Rows are one point carried round by a steady rotation, each followed by how many ticks it has turned.
The counts run from 0 to 969.
[124 131 165 114  72 155 121 137 146 110  86 138  84 136 121  99 201 122
 125 150 131 120 149 107 103 112 134 170 156 121 166 145 128  98 162 144
 171 143 161 153 128 122]
771
[127  87 214 114  73 115 145 102 127 128 108 118 144  88 106 128 150  92
  94 125 105 119 112 120 133 132 124 168 111 107  97 130 143 165 133 125
 139 168 103 129  94 141]
497
[123  94 184 140 104 113 186 122 141 100 125 157 105 119 152 167 148 106
 122 122 109 123 155  97 120 101 154 154 173 132 125  86 154  65 132 154
 150 159 145 146  88 130]
724
[135  75 179 149  83 118 190 108 159 133  83 133 114  77 131 150 147 142
 125 131 120 117 128 147 106 157 156 154 120 104 142 114 134 117 108 118
 173 150 119 113  84 129]
963
[ 70  98 151  99 101 123 142 127 155 101  93 107 130 141 118 114 155 102
 134  97 142 115 147  67 120  85 158 137 145 177 157 132 138 125 118 142
 164 121 157 145 103 130]
666
[ 97  92 170  64  71 103  92  91 134 135 107  88 150  68 127 120 121 126
 146  88 152  95 138 106 124  68 123 120 125 136 155 114 163 133 137 135
 148 109 146 124 133 108]
426
[150 125 150 116  94 128 172 152 127 114 105 117 126 147  99 119 211 114
 133 122 160 112 127 167 101 175 164 155 105 145 134 119 195 124 103 123
 130 161  99 121 129 112]
812
[ 97  60 136  90 107 108 128 107  98 141 126  85 148  56 138 115 150 129
 122 110 140 107 153 139 152 122 147 152 123 160 147 105 149 116  90 123
 172 165 125 125 119  93]
52
[117 113 156 108  91 123 162 123 121 121 130 118  80  97 132 118 170 114
 119 154 155 149 165 136  94 146 204 131 136 111 146 114 121  81 118 153
 150 116 110 117 147  84]
307
[153 130 188 130  87  85 110 127  98 170  90  98 137  98 124 101 185 123
 124 126 134 134 146 115 137 100 171 152 111 178 166 126 134 144 137 126
 155  96 138 155 127 134]
157
[127 113 103 106  85 138 146 155 115  90 108  96 138 115 104  88 186  99
 100 126 150  71 133 113 105  92 115 155 131 148 125 147 167 103 147 126
 138 155 140 158 137  79]
898
[143 120 141 145 111 125 190 130 100 124  96 127 101  89 149 126 167  67
 106 118 130  93 161 148 108  95 182 145 140 133 141  89  85 150 143 116
 100 127 111 146 154  79]
72
[162 128 159 115  80 110 153 123 167 119  82 123  92  80 125 124 135  84
 130 130 117 113 168 131  90 127 184 148 122  98 153 103 119 131 140 117
 176 118 144 103 170  99]
70
[104 112 165 130  94 101 142 178  82  97 149 146 109 119 104 123 147  75
 165 136 133 108 135  90 127 150 144 136  91 134 135  65 137 108  91 106
 131 182 117 134 124  96]
838
[ 97 130 123 121  74 124 153 102  79 125 119  83 126 104 122 119 187 135
 114 128 127  96 170 144 117 129 187 146  96 161 172 149 166 136 135 124
 130 122 124  84 144  92]
448
[124 107 217 128 109 110 141 161 155  95 149 118  85  99 155 169 138  96
 146 113 146 129 160 104 120 112 149 167 130 115 136  92 105 131 125 131
 133 107 118 130  95 161]
595
[108 108 178 120  85 155 199  91 126 109 140 118 114 100 157 114 172 112
  86 153 118 154 143 125 114 131 150 137 132 111 104  80 139  99 104 151
 104 175  86 127 102 108]
123
[125 140 151 107  63 153 143 139 145  79  97 116 110 115 100 129 157 126
 123 112 156  85 128 103  61 116  73 142 112  87 132 135 177 122 139 126
 135 160 131 147 136  78]
324
[136  65 187  99  90 118 151 106 169 109 135 109 122  78 151 147 126 119
 126 108 140 138 199 122 119  97 129 125 166 147 157 114 124 127 152 132
 156 129 105 128 102 136]
540
[103 133 184 120  86  84 144 146  82 129 121 106 152 108 104 125 166 119
 107 129 132  93  96  95 135 107 105 135 102 105 106 122 150 133 112 142
  88 156 109 154  87  85]
369
[131 124 155 125  98 157 146 167 173 110  91 116 115  72 129  94 161 121
 124 148 146 134 120 122  99 137 134 141 108 114 133 109 103  87  71 124
 155 158 104 146 123  89]
279
[132 112 141  87  83 125 126 103 110  85  88 134 145 101 137 128 147  84
 127  95 134  68 120 116 149  73 165 148 172 135 119  90 166 143 136  99
 128 109 104  91 120 139]
582
[ 94 123 184 110  64 116 117 158 113  88  99 149 130  87 144 157 125 133
 134 106 137  82 103  92 133  77  95 150 173 102 133  98 119 120 131 116
 141 112 106 134  92 116]
35
[ 91 129 162  93  81 106 176 129 125 115  98 114 116 102 173 128 140 149
 120 145 106 122 131  84 125  99 168 118 153 116 167 103 167 130 120 103
 130  90 123  79 106 101]
823
[118  93 175 113  92 123 177 127 145 106 113 131  89 117  99 120 163  80
 115 153 136 145 170  95 114 140 185 136 146 121 139 120 117  81 117 160
 154 155 134 137 119  85]
306
[171 145 150 127  79 137 115 157 107 109  79 122 117 113 136 144 175 138
 118  98 132  97 119 127 118  75 118 155 156 138 149 116 202 115 153 113
 134 132 129 170 141  90]
58
[150 146 188 100 109 111 130  85 104 119 103  95 123 138 127 105 182  72
 120  95 143 105 128 124 121  99 150 134 134 146 122 105 191 151 137 119
  95 131 122 128 150 119]
578
[ 90 134 156 114  90 139 142 139 195 113 102  84 116  74 150 150 108 127
 143  92 145 109 145  88 107  91 153 125 131 137 140  93 146 118  82 137
 146  90 118 111 141 126]
93
[130 114 163  96  67 115 110 162 106 138 145 113 130 108 100 110 176 148
 146 130 142 115 163 123 120 130 108 122  89 152 183 129 184 114 118 118
 152 165 127 162 141  91]
658
[ 75 111 128  86  82 106 184 135 105 106 125 158 153 135 118 105 179 117
 119 138 128  91 107 133 125 110 136 132 155 129 116  96 191 127 129 119
 124 156 111 110  84 123]
346
[104 150 186 137 110 111 109 166 126 117 121  73 111  86 135 130 165 121
 128 111 176 143 154 103 107 110 175 158 114 152 136 112  92 133  96 126
 123  97 106 151 153  89]
886
[ 77 153 165 120  99 119 106  87  95 125  92  61 120  97 138 113 167 116
 133 100 155  86 107 117 104 109 111 163  88 152 144 147 164 149 130 144
 130 140 159 130 131 109]
844
[111 161 171 146  86 145 122 137 103 116  80 130 109 124 107 111 162  87
 160 101 105  94  98  78 127 130 161 137  82 153 157  95 148 124  81 120
 116 183 130 143 142 112]
0
[145 136 194 124  53 109 129  97  71 105 107 128 130  85 118 112 136 120
 107 125 111  99 135 103 114  71 108 137 124 109 148 121 162 141 165 122
  90 147 116 132 113  97]
31
[ 84 124 189 104  95  97  88 164 104 107 116 153 137  92 125 136 149 128
 162 114 143  92  75  87 146  87 130 147 121 118 133  91 143 100  97 114
 151 119 132 142  92 127]
372
[131 123 142 127  76 172 136 132 175 131 105 121 102 107 130 107 176 123
 122 140 121 115 152 128  88 112 154 150 132 121 156 132 136  83 134 169
 177 145 154 167 125 122]
434
[131 133 150 106  68 116 147 188 128 113 105 156 121 113 147 117 186 157
 118 159 121 116 126 116 136  99 156 155 162 135 167 117 169  93 128  96
 178 116 117 124 100 115]
768
[162 118 192 123  88  91 150 144 101 114 126 157 107  86 126 117 160 116
 144 149 135 122 138 145 121 144 161 112 110  82 159  75 122  91 109 102
 110 151  97 141 129 100]
126
[196 116 178 111  90 117 108 121 132 119 132  92 141 103 138 123 162  85
 127  90 109  84 146 135 134  78 165 164 126 157 143 118 154 131 129 119
 119 121 110 166 153 140]
340
[ 81 100 135 104  71  91 166 118 110 109 114 143 124 152 114  88 169 106
 151 127 112  96 155 100 119 132 166 149  99 172 171 135 181 120 134 137
 153 156 161 109 109 140]
110
[ 76 110 167  60  77 128 112 150 136 102 147 120 112 114 125  90 153 125
 148 142 136 134 171  79 122  97 153 123 120 139 183 118 145  94 101 122
 152 126 138 133 126 110]
795
[111  92 171 108  81 160 157 101 169  84 115  94 116 102 127 134 138 112
 113 104 161 131 187 131  81 101 138 145 173 162 134 143 123 140 154 145
 162 116 101 107 106 142]
539
[ 82 105 225 120 107 120 175 112 162 125 103 102 111 104 146 132 163 134
 124 112 140 156 159 114 107 130 139 139 117 139 157 120 111 163 125 130
 127 104 107  97  85 156]
357
